Each row has a name. Each question is about the rows just above it.

<19>: [136  72 139 145 172  79 144 131 140]
<20>: [134  72 137 144 177 181 114 124 111]
<187>: [134  72 137 144 177 181 114 124 138]
<205>: [126  84 136 141 180 170 114 120 113]
<136>: [120 187 116 111  85  77 142 129 139]
<78>: [144 172 170 141 136 120  84 114 110]
<16>: [136  72 139 145 172 183 115 125 112]
<129>: [122 171 128 118  95 102 140 128 141]
Whose row is [136  72 139 145 172  79 144 131 140]?  <19>
The row with [134  72 137 144 177 181 114 124 138] is  <187>
The next entry after [ 84 136 141 180 170 114 120]:  [113]
Which row holds [136  72 139 145 172 183 115 125 112]?  <16>
Give the next entry after [122 171 128].  [118]
The next entry after [ 79 144]:  [131]
What is the next entry after [ 95 102 140 128]?  [141]

<134>: [122 114 134 144 125  99 158 181]
<205>: [ 73 118  76 166 134 122 199 101]
<78>: [125 114 144  99 134 122 158 181]
The next entry after [144 125  99 158]:  [181]
What is the next entry after [134 122 158]?  [181]
The next entry after [144  99 134 122 158]:  [181]
Give the next entry after [125 114 144  99 134 122].  [158]
Give the next entry after [134 144 125  99].  [158]
The next entry after [ 73 118]:  [76]

<205>: [132 182 110 155 175 180 101 123  78 132 109 112 152 101 151]
<20>: [132 182 110 155 175 180 101 123  78 132 109 112 152 145  97]
<16>: [100 177 136 124 164 154 133 139  76  84 138  84 163  79  82]
<46>: [ 85  88 158  99 137  80  91  84 166  93 152 131  80 120 153]
<100>: [118 124 177 136  92 153 149 114 120  93 166 151 118  92  95]
<134>: [ 88 103  97  99 123 153 106 168 125 162 116 120 148 113  79]
<78>: [103 164 139 156  93 166  90  99 179  94 131 152  80 181  75]
<136>: [154 138 149 127 182 108 142  98  91  87  78 173 179 157 155]
What is the next entry after [152 131  80]?  [120]
The next entry after [ 92 153 149 114 120]:  [93]
What is the next entry after [177 136 124]?  [164]
What is the next entry after [ 88 158  99 137  80  91  84]?  [166]
What is the next entry after [ 80  91  84 166  93 152]?  [131]

<134>: [157 146 120  90 193 126 139 129]
<78>: [192 160 129 169 149 140 139 129]
<19>: [129 192 169 140 160 149 127 132]
<136>: [192 158 129 169 151 162 129 129]
<46>: [182 165 107  87 188 163 146 143]
<16>: [184 138 142 146 193 116 155 133]
<20>: [189 146 140 166 171 123 149 130]
<100>: [192 158 129 169 151 138 140 128]
<187>: [171 169 113 149 126 145 116 118]
The next entry after [169 151 162]:  [129]
The next entry after [146 193 116 155]:  [133]
Give the next entry after [129 169 151 138].  [140]
Whose row is [192 158 129 169 151 162 129 129]?  <136>
What is the next entry after [113 149]?  [126]
What is the next entry after [192 160 129 169 149 140]?  [139]
Whose row is [192 158 129 169 151 138 140 128]?  <100>

<129>: [ 96 153 154 166 157 151 148 152 100  98  98  98  93 150  99 154  98 151
 151 149]
<205>: [133 104 104 106 104 103 103 103 147 143 143 143 133 103 142 104 143 103
 103 102]
<78>: [173  79  79  73  77  80  83  79 184 183 182 182 178  80 181  78 182  80
  81  80]
<46>: [131 131 121 112 108 108 108 108 146 145 145 145 141 108 145 108 145 108
 108 108]
<68>: [167  81  81  81  81  81  82  81 177 175 175 175 168  81 174  81 175  81
  81  81]
<136>: [124 114 115 116 114 114 114 114 134 131 131 131 121 114 130 115 131 114
 114 113]
<16>: [172  80  80  78  79  80  82  80 183 181 181 180 177  80 180  79 181  80
  81  80]
What is the next entry after [103 147]?  [143]
What is the next entry after [ 81 175]?  [81]
What is the next entry after [131 131 121 114]?  [130]

<136>: [152 155  57 120  97  99 111 172 124 121 109 135 139  87 113 132  89 112
 129 187 141 129 125  95 133 138 133 113 153 115 162  98 107 161 116 172
 167 131 127 131 127 145 108  90 142 132 125 103  84 130]
<187>: [152 155  57 120  97  99 111 158 151 121 109 135 139  87 113 132  89 112
 129 187 141 129 125  95 133 138 133 113 139 115 162 168 107 161 116 172
 167 131 127 131 127 145 108 123 142 132 125 134  84 130]
<20>: [ 88 155 139 163  96 149 124 172 124 133 109 165 131 132 121 119 113 135
 185 126 117 148 112 102 121  93 154 119 153 111 139  98 117 121 118 153
 109 157  95 163 125  84 117 114  96 111 110  98 112  82]
<46>: [152 155  57 120  97  99 111 172 124 121 109 135 139  87 113 132  89 112
 129 187 141 129 125  95 133 138 133 113 153 115 162  98 107 161 116 172
 167 131 127 131 127 145 108  90 142  63 172 135 125  68]
What is the next entry after [ 96 111 110  98]?  [112]
Give the next entry after [ 99 111 158 151 121].  [109]

<78>: [118 145 144 103 160 133 123  96 112 152 138 114 116 134 181 143 179 149
 162  99 140 111 127 139 101 121 126 117 144 127 153 152 106 161 135 112
  96 122 184 152 121 103 133 160 118 158 155 148 124 134 115 140 146  97
 141 152]
<100>: [118 145 144 103 123  96 133 160 112 152 138 114 116 134 181 143 179 149
 162  99 140 111 127 139 101 121 126 117 144 127 129 152 106 161 135 112
  96 122 126 127 136 128 125 133 127 128 129 122 134 131 127 127 124 124
 124 122]
<136>: [118 145 144 103 160 133 123  96 112 152 138 114 116 134 181 121 140 127
  99 162 111 143 149 179 139 101 126 117 144 127 153 152 106 161 135 112
  96 122 126 127 136 128 125 133 127 128 129 122 134 131 127 127 124 124
 124 122]
[118 145 144 103 160 133 123  96 112 152 138 114 116 134 181 121 140 127
  99 162 111 143 149 179 139 101 126 117 144 127 153 152 106 161 135 112
  96 122 126 127 136 128 125 133 127 128 129 122 134 131 127 127 124 124
 124 122] is in which row?  <136>
The row with [118 145 144 103 160 133 123  96 112 152 138 114 116 134 181 143 179 149
 162  99 140 111 127 139 101 121 126 117 144 127 153 152 106 161 135 112
  96 122 184 152 121 103 133 160 118 158 155 148 124 134 115 140 146  97
 141 152] is  <78>
What is the next entry after [127  99 162 111 143]?  [149]

<16>: [101 179 132 121 104 146 125 138 153]
<129>: [104 124 120  70 129 138 131 156 145]
<68>: [108  93 109  87 153 168 189 139 142]
<100>: [107 109 125 124 130 160 183 130 139]
<78>: [104 124 120  70 133 105 168 150 152]
<19>: [104 124 120  70 129 138 122 156 145]
<187>: [108  93 109  87 153 168 110 168 128]
The next entry after [109  87 153 168 110 168]:  [128]
Whose row is [104 124 120  70 129 138 122 156 145]?  <19>

<100>: [ 88 164 141 103  95 149 122 130 119 140 122 148 112  95 118 145 159 133
 142 127 122 119 128 122 114 147 121 150 146 116 124 115 113 116 109]
<134>: [ 88 164 141 103  95 149 122 130 119 140 122 148 112  95 118 145 159 100
 155 105 101 100  91 142 119 116 137 119 128 134 157 118 139 140 142]
<20>: [150  94 136 135 145 172  93 160 146 146 115 150  68 149 110 126 128 142
 132 135 129 112 112 109 125 150 123 193 171  99 121  94 113 132 113]
<68>: [107 109 114 118 136  99 145 119 105 123 119 100 143 119 107 137 122 137
 128 114 125 140 116 125 121 115 117 149 118  86 115 155 139 114 141]
<187>: [143  99 131 132 136 152 109 146 137 137 121 139  95 148 120 130 130 135
 128 130 130 119 118 119 131 137 126 163 149 112 124 110 121 132 125]
<78>: [149 129 146 162 123  85 150 132 127 132 127  95 113 134 152 128 113 105
 110 156 123 136 127 105 112 121 134 113 121 154 124 115 134 139 150]
<136>: [125 137 128 114 136 152 109 146 137 137 121  89  95 148 128 112 135 126
 142 129 110 132 112 109 131 137 126 163 149 112 124 115 121 132 125]
Give the next entry after [ 95 113 134 152].  [128]
What is the next entry after [110 126 128 142 132 135 129 112 112 109]?  [125]
Give the next entry after [130 135 128].  [130]
Whose row is [125 137 128 114 136 152 109 146 137 137 121  89  95 148 128 112 135 126
 142 129 110 132 112 109 131 137 126 163 149 112 124 115 121 132 125]?  <136>
The next entry after [122 137 128 114]:  [125]
The next entry after [115 150  68]:  [149]
What is the next entry after [124 110 121]?  [132]

<136>: [136 131 134 129 149 161  96  66 132 136 137 132 142 105 143]
<46>: [136 131 134 129 149 161  96  66 132  71 124  68 127 165 120]
<19>: [158 148 154 145 150 142 114  97 150 100 142  94 150 111 136]
<100>: [148 142 145 139 148 144 153 157 143 156 137 156 141  80 141]
<68>: [148 142 145 139 148 144 153 157 143 104 141 103 149  94 119]
Give the next entry after [144 153 157 143 156].  [137]
Where do [136 131 134 129 149 161  96  66 132  71 124  68 127 165 120] appear?  <46>
Whose row is [148 142 145 139 148 144 153 157 143 104 141 103 149  94 119]?  <68>

<187>: [119  95 132 153 127 122 148 131 122 131  83 108 132 127 113 126 133 122
 180 152 146 114 101 124 145 146]
<136>: [161 125 158 136 120 131 111 100  96 119 139 123 103 130 123 152 167 124
 123 154 128 146 134 152 131 117]
<46>: [161 125  96 136 120 131 111 148  96 119 139 123 103 130 123 152 167 124
 123 154 128 146 158 137 109 105]
<20>: [161 125  96 136 120 131 111 148  96 119 139 123 103 130 123 152 167 124
 123 154 128 146 134 152 126 117]
<205>: [115 129 146 135 106 107 128 121 119  96 132 153 127 122 148 131 122 131
  83 111 107 139 154 130 116 115]
What is the next entry after [158 136 120 131 111 100  96 119 139]?  [123]
[161 125  96 136 120 131 111 148  96 119 139 123 103 130 123 152 167 124
 123 154 128 146 158 137 109 105] is in which row?  <46>
What is the next entry after [119  96 132 153 127 122 148 131 122 131  83]?  [111]

<46>: [172  87 109 153 125  76 140]
<129>: [166  89 109 148 125 181 132]
<20>: [185  74 102 159 125 144 126]
<16>: [182  79 105 157 125 100 124]
<187>: [182  87 109 153 125  76 140]
<100>: [164  95 113 148 125  67 133]
<68>: [ 79 105 159 125  99 180 123]
<78>: [184  95 113 148 125  67 133]
<134>: [166  93 112 149 125  73 125]
<205>: [109 153 128 101 127 175 114]
<136>: [182  79 105 157 125  99 127]
<19>: [181  78 105 158 125  98 133]
Whose row is [182  79 105 157 125 100 124]?  <16>
[182  79 105 157 125  99 127] is in which row?  <136>
Whose row is [164  95 113 148 125  67 133]?  <100>
The next entry after [ 79 105 157 125  99]:  [127]
Whose row is [182  87 109 153 125  76 140]?  <187>

<78>: [126 134 130 103  88 121 143 110 132]
<129>: [130 137 134 130 156 132 126 140 130]
<46>: [170 147 109 110 139 132 133 124 113]
<16>: [116 131 129 201 133 136  74 132 137]
<100>: [135 139 113  90 135 108 122 142 125]
<68>: [114 133 146 148 142 122 108 135 117]
<136>: [144 154 126 118 127 120 137  70 113]
<205>: [122 132 135 128 146 115 139 135 114]
<134>: [148 141 131 115 147 124 139 103 126]
<20>: [128 104 142 113 140 131 167 154 103]
The next entry after [135 128 146 115]:  [139]
What is the next entry after [142 122 108 135]?  [117]

<68>: [122 109 155 157 144 126 153 127 146 143 123 121 145 122 127 123 105 122
 132 135 116 130 115 123 138  92 117 133 137 136 130 118 115 118 106 130
 137 120 126 106 129 138 105 119 167 116 129 104 135 144 122 125 128]
<187>: [ 98 131 159 113 115 141 158 121 122 138 110 138 123 102 136 127 110 117
 130 150 135 146 129 141 115 133  92 115 129 127 141 121 112 124 117 140
 131  99  96 131 145 142 121 114 152 134 130 120 133 163 104 142 118]
<78>: [ 98 141 122 135 107 108 122 109 153 157 144 126 153 108 133 145  61 129
 137 120 119  89 101 154 118 152 133  95 145 116 126 124 133 131  99 147
 124 128  98 120 106 116 174 105 162 124 113 118 156 139  95  97 107]
<19>: [129 108 127 120 122 103 118 138 133 125 105 146 124 132  98 120 121 119
 122 148 118 135 101 149 131 142 102 127 144 141 144 144 129 117  96 123
 120 133 109 103 137 150 160 102 163 120 115 106 121 142 108 127 137]
<20>: [ 98 131 159 113 115 141 158 121 122 138 110 138 123 102 136 127 110 117
 130 150 119 146 134 129 141 133  92 115 129 127 141 121 112 124 117 140
 131  99  96 131 145 142 121 114 152 134 130 120 133 163 108 127 140]
<129>: [100 128 155 113 120 139 160 123 120 142 112 139 123 106 133 131 111 117
 128 152 134 146 129 141 119 131  96 117 131 126 143 123 110 128 115 143
 130 103  99 131 145 144 122 113 151 133 133 119 135 162 105 142 120]
<100>: [116 140 121 123 128 124 123 120 139 147 128 124 149 107 124 130  88 120
 128 121 126 114 120 137 127 123 126 119 131 113 127 125 130 138 118 135
 131 117 109 112 123 120 154 110 143 128 123 112 135 148 107 110 113]
<134>: [115 119 125 114 125 107 134 147 123 120 134 145 141 113 127 125 130 143
 113 137 122 153 101 146 129 113  86 109 126 130 142 137 113 115 119 139
 140 126 130 112 119 134 166 142 132 135 122 131 115 148 104 122 129]
<205>: [119 111 131 132 144 123 133 129 146 145 123 122 145 121 127 123 101 121
 132 136 117 132 114 121 135  94 115 133 139 135 130 116 117 118 106 128
 137 119 125 106 130 138 107 120 168 116 131 102 137 144 122 126 129]
<46>: [110 118 127 115 126 108 138 147 126 121 135 144 142 114 123 127 131 142
 116 139 124 154 102 143 133 113  88 111 127 127 142 130 114 121 118 140
 139 122 127 112 118 140 163 138 135 132 128 128 115 148 105 120 134]
Where do [ 98 131 159 113 115 141 158 121 122 138 110 138 123 102 136 127 110 117
 130 150 135 146 129 141 115 133  92 115 129 127 141 121 112 124 117 140
 131  99  96 131 145 142 121 114 152 134 130 120 133 163 104 142 118] appear?  <187>
Give the next entry after [122 109 153 157 144 126 153].  [108]
Give the next entry after [134 146 129 141 119].  [131]

<20>: [138 123 135 157 153 148 110 163 164 136 159 127  89 161 175 113 125 125]
<68>: [138 123 135 148 157 153 110 163 164 136 159 129 161 133 175 113 125 125]
<100>: [116 127 133 154 122 127 132 116 124 135 125 129 135 133 130 125 115 158]
<205>: [138 123 135 157 153 148 110 163 164 136 159 129 161  89 175  96 125 125]
The row with [138 123 135 157 153 148 110 163 164 136 159 127  89 161 175 113 125 125] is  <20>
Whose row is [138 123 135 157 153 148 110 163 164 136 159 129 161  89 175  96 125 125]?  <205>
What is the next entry after [161  89]?  [175]
Whose row is [138 123 135 148 157 153 110 163 164 136 159 129 161 133 175 113 125 125]?  <68>

<78>: [116 117 116  83 122 148 159 117 159 122]
<68>: [124 125 122  94 126 120 125 123 123 120]
<205>: [116 117 116  83 122 148 159 117 159 147]
<136>: [116 117 116 115 122 148 159 117 159 122]
<20>: [116  83 122 148 161 117 124 122 120 127]
Whose row is [116 117 116  83 122 148 159 117 159 147]?  <205>
Which row holds [116 117 116  83 122 148 159 117 159 122]?  <78>
Give the next entry after [116 117 116 115].  [122]
The next entry after [125 122  94]:  [126]
The next entry after [148 161 117 124 122 120]:  [127]
What is the next entry after [ 94 126]?  [120]

<68>: [131 125 130 134 129 126 136 135 135 131 135 115  83 132 119 114 131 136
 124 127 122 129 128 148]
<100>: [135 134 124 143 103 132 185 119 126 132 130 126 127 128 138 114 125 121
 126 126 121 130 129 123]
<20>: [128 135 136 133 111 124 155 136 123 114 121 138 126 128 127 125 129  59
 139 128 123 119 125 123]
The next entry after [121 126 126 121 130 129]:  [123]
What is the next entry after [128 138]?  [114]
What is the next entry after [138 126 128 127]?  [125]

<205>: [137 145 101  70]
<19>: [135 110 125 145]
<129>: [123 118 140 135]
<46>: [ 73 113 125  99]
<68>: [137 125 113 120]
<20>: [122 138 105  96]
<136>: [125  95 100 106]
What is the next entry after [113 125]?  [99]
The next entry after [125  95]:  [100]
The next entry after [137 145]:  [101]

<78>: [ 61 136 133 174 121  84 110]
<16>: [117  61 136 131 174 121 171]
<20>: [136 133 172 121  84 121  82]
What is the next entry after [121  84 121]?  [82]
Give the next entry after [ 61 136 131 174 121].  [171]
The next entry after [136 133 174 121  84]:  [110]
Whose row is [ 61 136 133 174 121  84 110]?  <78>
The next entry after [136 133 174 121]:  [84]

<136>: [145 103 151 144]
<134>: [103 150 103 116]
<46>: [202 173  92 109]
<16>: [122 129 101 145]
<129>: [126 136 124 135]
Give the next entry after [103 151].  [144]
Give the next entry after [173  92].  [109]
What is the next entry after [103 150]?  [103]
What is the next entry after [202 173]?  [92]
The next entry after [150 103]:  [116]

<20>: [ 95 120 101 120]
<46>: [146 139 151 163]
<129>: [146 139 151 124]
<136>: [141 151 145 163]
Which row holds [146 139 151 163]?  <46>
Whose row is [146 139 151 124]?  <129>
What is the next entry after [ 95 120]?  [101]

<100>: [139 111 108 127 143 171 117  87 134]
<46>: [146 158 121  93 139 108 107 191 141]
<136>: [ 83 144 119 165 110 168 154 108 120]
Give the next entry after [168 154 108].  [120]
Give the next entry after [139 108].  [107]
The next entry after [146 158 121  93 139 108]:  [107]

<16>: [149 147 145 129 129 123 136 124]
<187>: [ 81 133  83 141  98 138 184  76]
<46>: [116 114 122 141 146 142 116 138]
<68>: [147 145 130 129 123 142 116 138]
Whose row is [149 147 145 129 129 123 136 124]?  <16>
Give the next entry after [145 130 129].  [123]
What is the next entry after [145 130 129 123 142 116]?  [138]
The next entry after [147 145 129 129 123]:  [136]
What is the next entry after [133  83 141  98]?  [138]
Give the next entry after [145 129 129 123].  [136]
Whose row is [116 114 122 141 146 142 116 138]?  <46>

<68>: [130 102 165 155 140]
<136>: [150 140 163 202 163]
<134>: [103 143  59 122  62]
<78>: [150 140 163 150 163]
<100>: [ 83  97  61 142 157]
<19>: [123 142 122  81 173]
<205>: [152 119 160 155 160]
<187>: [132 155 106 137 119]
<129>: [137 138 112 111 125]
<46>: [119 152 160 133 141]
The row with [150 140 163 150 163] is  <78>
The next entry after [155 106 137]:  [119]
The next entry after [119 152 160]:  [133]
What is the next entry after [155 106]?  [137]
The next entry after [106 137]:  [119]

<20>: [126 131 119 123]
<46>: [126 128 123 181]
<136>: [129 123 150 146]
Give the next entry after [123 150].  [146]
The next entry after [131 119]:  [123]
Give the next entry after [129 123].  [150]
Give the next entry after [128 123].  [181]

<68>: [127 115 136 146 132 119 135 137 101 123 130 144 119 137 120 129 127 132
  91 147 122 152 154 119 101 132 125 145 151 113 110 137 119 137  91 105
 147 116 134 127 140 120 125 117 114 116 165 139 124 138 118 125 120 148]
<46>: [124 129 111 112 123 142 131 124 149 133 111 146 142 108 144 107 110 116
 150 106  94  97 120 119 122 155 126 144 110 157 141 147 131 126 142 146
 129 130 122 124 151 138 134 126 126 137 103 131 135 111 146 113 111  95]
<187>: [128 122 127 134 142 120 115 134 164 147 114 104 129 129 130 113 143 180
 140 125 122 127 138 154 155 116 141 144 110 146 156 107 156 137 155 124
 118 109 139 157 113 115 122 130 119 125  98 100 148 118 110 119 158 147]
<16>: [119 101 130 120 135 145 135 122 118 118 124 117 123 133 118 138 118 133
  94 139 131 144 132 127 137 140 117 114 166 115 114 120 114 122 109 109
 123 117 131 131 120 121 120 120 152 135 141 123 136 154 129 112 126 133]
<136>: [133 143 142 135 111 117 123 132 115 128 125 138 132 138 126 125 147 101
 133 122 140 132 123 122 148 122 145 128 122 128 133 118 127 121 138 145
 116 139 122 125 109 126 129 117 126 133 113 151 120 128 133 138 141 125]
<134>: [126 145 151 113 129 135 127 122 119 118 122 105 116 146 118 140 114 134
  74 164 137 155 139 122 122 128 105 107 181 123 104 111 105 131  75 107
 122 116 120 122 139 126 120 129 142 116 149 123 138 156 103 107 136 134]
What is the next entry after [125 145 151 113]?  [110]
What is the next entry after [138 145 116 139 122 125 109]?  [126]
What is the next entry after [135 137 101]?  [123]

<16>: [120 112 149 116 123 113 138]
<134>: [ 91 120 167  75 118 113 138]
<136>: [154 120 112 149 114 123  71]
The row with [154 120 112 149 114 123  71] is  <136>
The next entry after [154 120 112]:  [149]
What is the next entry after [120 112 149 114 123]?  [71]

<20>: [132 131 137 135 146 124 126 130 138 128 132 135 151 134 133 133 126 131
 127 127 143]
<187>: [125 127 122 122 137 121 129 122 131 128 129 142 123 129 131 128 125 128
 124 137 125]
<46>: [129 141 129 160 139 128 131 117 135 129 131 137 137 130 131 138 146 132
 128 141 144]
<19>: [126 115 134 115 102 132 127 147 116 131 127  91 133 125 123 117 114 123
 129  95 121]
<134>: [126 115 134 115 102 132 127 147 116 131 127  91 133 125 123 117 114 123
 127 122 144]
<205>: [128 134 132 156 129 127 131 127 130 131 132 118 117 121 125 127 138 126
 123 121 125]
<68>: [126 115 134 115 102 132 127 147 116 131 127 135  72 118 117 108 107 120
 134 134  79]
<78>: [116 135 116 138 118 131 132 116 123 129 126 132 104 122 125 129 142 128
 128 141 120]
Give the next entry after [117 135].  [129]
[126 115 134 115 102 132 127 147 116 131 127  91 133 125 123 117 114 123
 129  95 121] is in which row?  <19>
Give the next entry after [130 138].  [128]

